Rotation paths and how fast each direction turns (deg/step)
Each turn is a multiple of 5 degrees from 10 to 175, or 0.
Each row of a path follows its step; steps can be skipped.
Path 1:
step 5: [ 0.15  0.66  0.52 -1.19  2.00 -2.75  0.81  0.39  1.53 -0.73  2.90 -0.11
  0.50 -0.36  1.09 -0.04  1.26  0.69 -0.50  0.35  0.73 -2.30  1.73 -1.05
  1.67  3.00  0.41  0.46  2.15  2.37 -1.79  0.98 -0.54 -0.69  2.47 -2.24]
step 6: [-0.39  0.72 -1.09 -1.85  1.89 -1.47 -2.62  0.19 -1.03 -1.05  0.99  2.35
 -0.85 -0.33 -0.09 -0.36 -0.53 -0.27  0.86 -0.47  1.08  2.36  2.96 -0.26
  0.00 -0.41 -0.40 -3.05 -0.29  0.90  1.53  2.79  0.66  1.19  1.14 -3.01]
step 12: [ 0.57 -2.26 -0.01 -1.72  1.73 -0.70 -0.42 -2.55 -2.77  1.12  0.41 -0.37
  2.92  1.79 -0.19  2.44  0.90 -2.80 -1.32  1.71  0.34  0.42  0.68 -1.13
  0.68  1.84  1.29 -1.14 -1.15 -0.77  1.02  0.67  0.96  0.73  0.31 -1.76]
step 14: [-1.27 -1.22 -0.38 -3.32 -2.96  0.93 -0.26 -0.60 -1.72 -1.80  1.71  1.22
 -1.23 -1.12 -0.49  0.58 -0.93  1.68 -0.19 -0.76  0.58 -1.37  3.31  1.01
 -2.06 -1.16  0.21 -0.11  1.17  1.24 -0.27 -1.83 -1.48  1.27  1.49 -1.31]
step 16: [ 1.47 -1.10  2.06  0.28  2.96  0.99  0.15  0.86 -0.25 -0.47 -0.77  0.16
  2.32  0.46  0.75 -0.06  2.63  1.89 -2.04  1.66  1.29 -0.91  0.22 -1.75
  0.76  0.85 -1.74 -0.12 -0.73  2.96 -0.68  0.10  1.05 -0.06  1.84 -2.89]
step 18: [ 0.47  0.36 -1.51 -2.63  0.26 -0.63 -2.89 -1.36 -3.14 -1.24  2.33  1.63
 -0.61 -1.72  1.15  0.36  1.42  1.07 -0.12  0.01 -1.72  1.55  0.06 -1.23
 -1.11  1.19  2.98 -0.82 -0.20 -0.27 -1.73 -0.25 -1.64 -0.66 -1.96 -1.46]
step 19: [-1.32 -3.44  1.46 -3.20 -0.52  0.75  1.06  0.48 -1.93 -0.37 -1.30  1.08
 -0.81 -0.70 -0.19  0.09  2.80  1.68  2.29 -1.18  0.72  0.02  0.32 -0.80
  2.50  0.42 -0.15  0.04 -1.40  0.34 -3.04  1.43  0.24  0.01  0.05 -0.82]
step 20: [ 0.46 -0.61  1.27 -1.46 -0.03 -0.83 -0.12 -1.26  0.51  1.98  2.59 -1.94
 -0.40  0.35 -1.65  0.89  2.15  0.22  0.45 -1.02  1.40 -2.80 -0.21 -0.46
  0.63  0.20 -2.42 -0.87  0.20 -0.50  0.19  0.45 -1.92  2.46  2.57 -3.32]
step 21: [ 1.16  3.53 -0.35 -1.70  2.11 -2.00 -0.08 -1.82  1.32 -1.09 -0.41 -1.34
  0.08 -0.19  0.44  2.28  1.85  2.00  0.59  0.86 -0.10  1.29  1.59  0.45
 -0.88  0.80  1.26 -1.66  2.50  2.60  0.06  1.24 -0.64  0.92  0.73 -2.25]
step 22: [ 0.52 -1.65 -2.12 -1.50  1.56  0.02  1.87 -0.17 -1.77 -2.33  1.39  1.18
 -3.04  1.33  2.42 -1.67 -0.03  0.71 -0.25  0.77  1.40  2.82  1.86 -0.51
  0.21  0.92  0.02 -1.53  0.02  1.99  0.02 -0.05  0.78 -1.60  1.39 -1.94]
Directions:
[ 0.06  0.10 -0.53  0.05  0.71 -0.24 -0.02 -0.69 -1.58  0.21 -0.34  0.45
 -0.24  0.55  0.46  0.19  0.03 -0.74 -0.64 -0.40  0.04  0.48 -0.47 -0.38
  0.09 -1.02  0.71  0.08 -0.48  0.34  0.51 -0.53  0.09 -0.90 -0.30  0.34] -> 70
[ 0.65  0.38  0.18  0.18  0.19 -0.72 -0.37  0.37  0.05  0.93  0.52  1.05
 -0.66 -0.67  0.92  0.16  0.56  0.86  0.22 -0.66 -0.10  0.15 -0.38 -0.64
  0.87 -0.61 -0.32  0.08  0.31 -0.04 -0.71  0.18  0.05  0.54 -0.24 -0.43] -> 25
[-0.03  1.22  0.34 -0.17 -0.44 -0.14 -0.68  0.23 -0.16 -0.82  0.06 -0.58
  0.70  0.29  0.36 -1.12  0.07 -0.02 -0.82 -0.61 -0.14 -0.05 -0.94  0.63
  0.14 -0.28  0.00 -0.53 -0.75  0.16 -0.39  0.67 -0.46  0.20 -0.26 -0.61] -> 145
[ 0.19 -0.61  0.09 -0.71  0.21  0.08 -1.21  0.85  0.41  0.29 -0.25  0.26
  0.25 -0.57  0.74 -0.65  0.34 -0.87 -0.19 -0.01 -0.13 -0.45 -0.64 -0.24
  0.03  1.04  0.23 -0.49  0.74  0.02  0.33 -0.30  0.33 -0.99 -0.09  0.52] -> 55
[-0.62 -0.36  0.49 -0.18  0.36 -0.45  0.22 -0.42  0.41 -1.17 -0.60  0.37
 -0.26  0.20  0.22  0.11 -0.08  0.18 -0.13  0.85  0.11  0.42 -1.40 -0.75
 -0.70 -0.24 -0.56  0.13  0.26  0.07 -1.29 -0.05  0.33 -0.05  0.31  0.35] -> 125
[-0.39  0.11 -0.09 -0.01 -0.51  0.19 -0.75  0.09  0.57 -0.28 -0.18 -0.04
 -0.40  1.05  0.32  0.46  0.83 -0.66 -0.97 -0.04 -0.41  0.88  1.10 -0.88
  0.08  0.26  0.15  0.75  0.34 -0.18 -0.13  0.80 -0.13  0.36 -0.57  0.10] -> 115
[-0.50 -0.61 -0.06 -0.67 -0.58 -0.10  0.01  0.47 -0.14 -0.06  0.71  0.05
 -0.41  0.10  0.82 -0.13 -0.78 -0.89 -0.12  0.06  1.11 -0.28  0.53 -0.02
  0.28 -0.96 -1.31 -0.46 -0.30  0.34  0.26  0.34 -0.05  0.41  0.37  0.55] -> 130
